In the data rows, 128 means zero.
Some points, each followed by its number:
[123 130 131 190 193  96  71 182 156 119 138 149] 0
[108 107 111 126  88 117 110 109 151 107 123 170] 1
[130 151 104 123 160  98 109 126 117 126 109 112] 2
[105 146 177 116  38 157 140 117 100 151  90  96] 3
[116 120 136 120 118 120 141 134 153  70 156 104] 4
[100 151 118 113 133 113 132 137 139 125 143 134] 5
[134 131 130 160 151 107 145 122 153  99 130 106] 6
[140 121 126 170 118 131 130 102 136  97 121 122] 7
[141 107 165 127  85 145 178  83 129 111 115  68] 8
[179 146 136 112 147 143 108 130  99 129  94 108] 9
[154 142  88 122 163 110 142 110 128  91 139 137] 10
[105 134 128 155 185 118  54 158 144 135 127 143] 11
[107 115 143 132 138 124 139 106 140 148 168 111] 12
[123 101 132  95  93 119 155 124 134 187 150 138] 13
[118 105 139  91  85 134 168 129 123 177 137 133] 14
[155 112 118  76 133 136  95 150 114 141 122 134] 15
[131  63 109  88 126 123 146  96 167 108 178 103] 16
[139 110 161 102 117 160 149 129 138 130 165 106] 17
Which point above is nearest to each new point by angle? Its number follows each.
[120 106 111 159 126  94 159 127 143 132 154 162] -> 1
[134 109 143  82 148 180 126 128  94 164 114 143] -> 15
[143 107 116  81 153 120  77 150 124 139 130 140] -> 15
[128 103 143 149  97 152 178 113 120 143 120 113] -> 8
[118 126 125 197 190  93  72 179 168 109 147 154] -> 0
[103 161 110 143 141 123 129 129 117 120 131 167] -> 5
[123 131 117 126  87 149 169 101 133 109 148 104] -> 8
[111 106 157 102  83 155 118 117 128 117  99 118] -> 3
[224 142 162 125 159 160 104 140  90 121  72  78] -> 9
[135 122 118 123 166 135 103 128 130 133 134 128] -> 11
[118 124 115 154 124  95 141 128 133 143 148 174] -> 1
[123  89 165  99  85 160 141 112 144 105 112  96] -> 8
[131 139 124  96 115 130 142 118 141  92 153 129] -> 4
[139 154 102 131 172  95 108 128  95 143 108 132] -> 2
[102 133 169 116  66 166 136 143 112 127  98 105] -> 3
[137 109 144 131 112 131  86 125 142 116 121 101] -> 7
[101 104 141 135 134 138 150 135 149  85 151 113] -> 4
[142 124 155 109 117 151 141 138 136 130 155 106] -> 17
[146 118 129 168 150 124 167 111 147  98 132 100] -> 6
[113 124 132 116 163 146 100 136 128 115 148 137] -> 11
[118  97 121 114 134 126 123 113 145 115 157 108] -> 16
[ 99 163 104 105 157 121 129 130 117 110 129 162] -> 5
[145 137 117 136 135 109 159 128 115 125 118 147] -> 10
[163 127 129 118 118 126 146 121 128 117 123  97] -> 8
